Rotation paths and how fast each direction turns (deg/step)
Each turn is a multiple of 5 degrees from 10 to 175, or 0.
Each row of a path follows its step; steps can be skipped.
Rotation 1:
step 1: [-0.81, 0.93, 0.77, 2.46, 0.14, -3.36, 0.03, 2.67, 0.64, 0.36, 2.07, 0.78, -1.74, -1.54, -0.18, -0.19, 2.45, 0.12, -2.02, 0.83, 0.65, 1.15, 1.64, 1.14, -1.39, -3.76, -0.36, -1.89, 1.19, 0.91, -0.26, -3.08, 1.26, 0.55, 0.23, 1.13, -1.07, -0.30, 0.42, -0.48, 1.13, -1.56, -3.21, 2.91, -0.38, 1.26, -0.81, 2.37, 0.22, -1.35, 0.95, -1.18, 0.64, -2.81, -0.75, 0.49, 0.48, -1.83, -0.83, -1.03, 0.17, 0.46, 3.51, 1.04, -1.47, 0.55, -2.35, -0.86]
step 3: [-2.29, 1.05, -0.22, 0.21, -0.25, -0.05, 3.36, -0.96, -2.21, -0.04, 0.95, 1.68, -2.29, -1.59, -0.78, -1.12, 0.52, -2.55, 0.05, -1.83, -0.16, -1.20, -0.30, -0.98, -1.66, -0.27, -3.96, 1.63, -1.03, -0.66, -0.15, -1.14, -0.69, -0.50, 0.10, -0.83, -0.19, -2.15, -0.77, 1.44, -0.47, -1.81, -0.34, 2.06, -1.82, -1.01, -3.06, 2.66, 0.05, -2.70, -2.45, 1.22, -1.21, 1.10, -1.92, 1.90, 1.43, -1.85, -2.34, -0.70, 0.74, 0.41, -0.94, -1.06, 0.19, 3.31, -0.61, -0.24]
step 5: [-3.00, 0.01, -0.44, -1.09, 1.81, -0.76, 1.18, -1.84, 1.69, 0.86, -2.92, 3.94, -3.63, -0.13, -1.16, -1.01, 1.78, -2.26, -1.49, 0.46, -0.47, 0.95, 0.34, 2.85, -3.24, 2.18, -1.19, 1.68, -1.74, 0.17, 0.42, -0.50, -2.02, -1.31, 0.10, -1.44, 0.35, 1.02, 0.55, -1.18, -1.18, 1.66, 1.00, -0.43, -2.52, -0.07, 1.37, -1.96, -1.02, 0.82, 1.06, -0.04, 0.41, 1.55, -0.52, 1.79, -0.52, -1.33, 1.56, -2.51, 1.07, 1.05, 0.12, -1.30, 1.28, -1.38, -0.36, -1.05]
step 8: [-0.72, -1.21, 1.31, 0.99, 0.58, 0.60, -0.77, 4.29, 0.77, -0.16, 1.78, 2.33, 0.94, 2.94, 0.34, -1.43, -1.40, 1.69, 0.84, 1.25, 0.98, 0.45, 0.54, 0.24, -1.51, 2.36, 0.12, 0.17, -0.81, 2.15, -0.70, -1.32, -1.14, -0.86, 1.71, 0.87, -1.25, 0.89, 0.64, 0.65, 0.31, -0.96, 4.54, 0.15, -0.30, 0.72, 1.65, -2.37, -0.08, -0.84, 1.74, 1.18, -2.57, -0.76, -1.70, -0.59, 1.57, 0.00, -0.15, -2.25, 4.63, 1.72, 0.76, -0.99, 0.38, 1.07, -1.05, 1.32]
step 10: [1.04, -3.30, -2.18, -0.13, 1.55, 1.03, -0.61, 1.52, -2.23, -0.48, 0.51, -0.52, 0.95, 0.84, -2.00, 1.37, 0.79, 1.67, 0.47, 1.01, 3.25, 1.01, 0.57, -0.64, -1.48, -0.14, -0.96, 1.97, -0.22, 0.73, -0.18, 2.91, 1.42, -0.12, -2.75, -0.85, -0.96, 0.69, -2.68, 1.85, -0.34, -1.16, 2.04, -0.71, -3.22, -0.84, 0.45, 1.49, 1.02, 3.05, 1.57, -0.41, 0.76, -0.84, -1.21, -1.04, 1.06, -0.12, -1.53, -1.02, 1.41, -1.76, -0.14, -3.32, -1.31, 1.51, 2.93, 1.02]
step 11: [-0.82, 1.80, 0.29, 0.55, -0.38, 2.66, -0.49, 2.28, 1.26, 1.45, 1.47, 2.65, -0.98, -0.01, 0.62, -1.33, 1.50, 0.75, -0.69, 2.20, -1.04, -0.33, 2.03, 2.51, 1.54, 2.34, -0.30, 1.56, 1.15, 0.84, 3.04, 0.91, 0.43, -2.82, 0.83, -0.69, 0.54, 2.82, -0.87, -0.52, 2.54, 3.20, -0.56, -0.18, 2.92, 1.15, -0.91, 1.32, 0.04, -1.46, -2.62, -1.40, -1.43, -1.01, -2.65, 1.17, 1.50, -0.11, -2.05, 1.92, 0.14, -0.69, -0.14, -1.29, 0.52, 1.94, 0.66, -0.44]
step 14: [-0.08, 2.74, -0.21, 1.76, -2.25, -0.61, 0.66, 0.11, 1.36, -0.72, 2.95, 1.46, -1.13, 0.18, -0.55, 1.07, 0.57, 1.63, -1.18, 0.03, -0.82, -0.30, 3.42, -0.99, -0.33, -2.79, 1.75, 1.02, 2.29, 3.38, -1.22, -0.78, 0.16, 0.71, -2.29, 0.39, 0.04, -1.24, 1.07, -0.63, -1.28, -0.44, 0.15, 0.76, 5.33, -1.38, 0.21, 0.26, -2.94, 2.17, -0.88, 1.68, -1.31, -1.42, -1.87, -0.50, 0.73, -0.02, 0.09, -1.84, -1.72, 0.65, 0.83, -1.66, 0.90, 0.27, 1.45, 0.64]
step 19: [0.57, 2.92, -0.06, -0.20, -0.44, 0.69, 1.03, -0.63, 1.93, -0.06, 1.39, 0.49, -2.01, 1.00, -1.36, 0.95, 0.47, -0.58, -0.86, 0.16, 1.31, 3.50, 0.31, 0.99, 0.54, 2.71, -0.79, -2.26, 1.32, 0.69, 1.27, -0.96, 2.87, -0.30, 0.83, 4.17, 0.42, 0.50, -0.50, 2.13, -0.24, -3.09, -0.74, 1.40, 0.33, 0.23, 0.70, 0.26, 2.76, -2.71, -2.57, -0.76, 2.16, 2.11, 0.80, 0.59, -0.65, 0.53, -0.51, -1.92, -0.37, 0.34, -1.80, -1.47, -1.24, 0.00, -3.21, -2.20]
Speeds:
[0.09, -0.17, 0.28, 0.11, -0.16, 0.45, 0.57, -0.30, -0.45, 0.33, -0.10, -0.48, 0.76, -0.19, 0.02, -0.12, -0.17, -0.34, 0.42, -0.23, 0.47, 0.32, -0.27, -0.05, 0.23, -0.56, -0.76, 0.29, 0.23, -0.39, 0.63, 0.10, 0.14, -0.54, -0.17, -0.02, -0.60, -0.43, -0.28, 0.59, -1.11, -0.42, 0.33, 0.39, 0.17, -0.57, -0.23, 0.62, 0.58, 0.09, -0.40, 0.17, 0.28, 0.38, -0.01, -0.29, -0.29, 0.37, 0.27, 0.02, -0.12, -0.17, 0.07, -0.12, -0.12, -0.28, 0.09, -0.58] -> 110
[0.33, 0.50, 0.49, -0.23, -0.13, 0.10, 0.76, -0.35, 0.50, 0.04, 0.39, -0.32, -0.29, -0.18, 0.62, -0.19, 0.27, 0.33, -0.18, 0.04, -0.24, 0.54, 0.56, -0.59, 0.78, 0.10, -0.25, 0.52, 0.17, -0.07, -0.36, -0.24, -0.32, 0.31, -0.12, -0.21, 0.59, 0.23, -0.31, -0.20, -0.46, -0.63, -0.35, 0.49, 0.33, 0.23, -0.14, 0.45, -0.24, -0.46, -0.10, -0.53, -0.37, -0.49, -0.26, -0.18, 0.43, 0.14, 0.47, 0.06, 0.39, -0.47, 0.11, 0.20, -0.17, -0.12, -0.63, 0.68] -> 135
[0.92, 0.01, 0.08, -0.23, -0.20, 0.33, -0.61, 0.02, -0.06, 0.28, 0.32, 0.24, -0.16, -0.23, -0.33, -0.40, 0.26, -0.28, 0.41, -0.53, 0.23, 0.07, 0.15, -0.87, -0.04, -0.32, 0.07, 0.11, -0.48, 0.41, -0.10, -0.61, 0.41, -0.30, 0.61, -0.39, -0.56, 0.19, -0.38, -0.51, -0.04, -0.07, 0.55, -0.04, -0.11, -0.10, 0.67, -0.61, -0.20, -0.33, 0.24, 0.26, -0.48, -0.38, 0.77, 0.17, 0.13, 0.38, 0.70, -0.15, -0.26, 0.26, -0.01, 0.17, 0.14, -0.77, 0.09, -0.09] -> 40
[-0.04, 0.14, 0.09, -0.50, -0.50, 0.02, 0.30, 0.32, 0.47, 0.47, 0.22, 0.25, 0.39, 0.59, 0.05, -0.05, -0.86, 0.41, 0.11, -0.27, 0.30, -0.39, -0.58, -0.26, 0.21, 1.13, -0.01, -0.69, 0.44, 0.18, 0.32, -0.19, 0.18, -0.29, -0.07, -0.12, 0.01, 0.46, -0.08, -0.47, -0.15, -0.53, -0.23, -0.02, -0.42, -0.17, 0.62, 0.31, 0.29, 0.52, 0.61, 0.12, 0.70, -0.37, -0.30, 0.24, 0.04, -0.05, -0.06, -0.42, 0.35, -0.17, -0.42, 0.57, -0.41, -0.23, 0.04, -0.18] -> 35
[-0.65, 0.12, -0.08, -0.46, -0.43, -0.34, 0.27, 0.51, 0.00, -0.21, 0.21, 0.30, -0.64, -0.84, -0.31, -0.31, -0.39, -0.12, 0.25, -0.31, -0.35, 0.06, -0.05, -0.17, 0.58, -0.75, -0.24, 0.10, 0.00, 0.29, 1.04, 0.07, -0.65, -0.43, -0.20, -0.54, 0.13, 0.22, 0.54, -0.15, 0.11, 0.12, -0.10, 0.43, -0.50, 0.60, -0.10, -0.15, 0.29, 0.02, 0.19, -0.26, 0.29, 0.19, -0.18, 0.39, -0.11, -0.85, 0.32, 0.54, -0.45, 0.07, 0.06, -0.32, 0.08, -0.46, 0.21, 0.13] -> 170
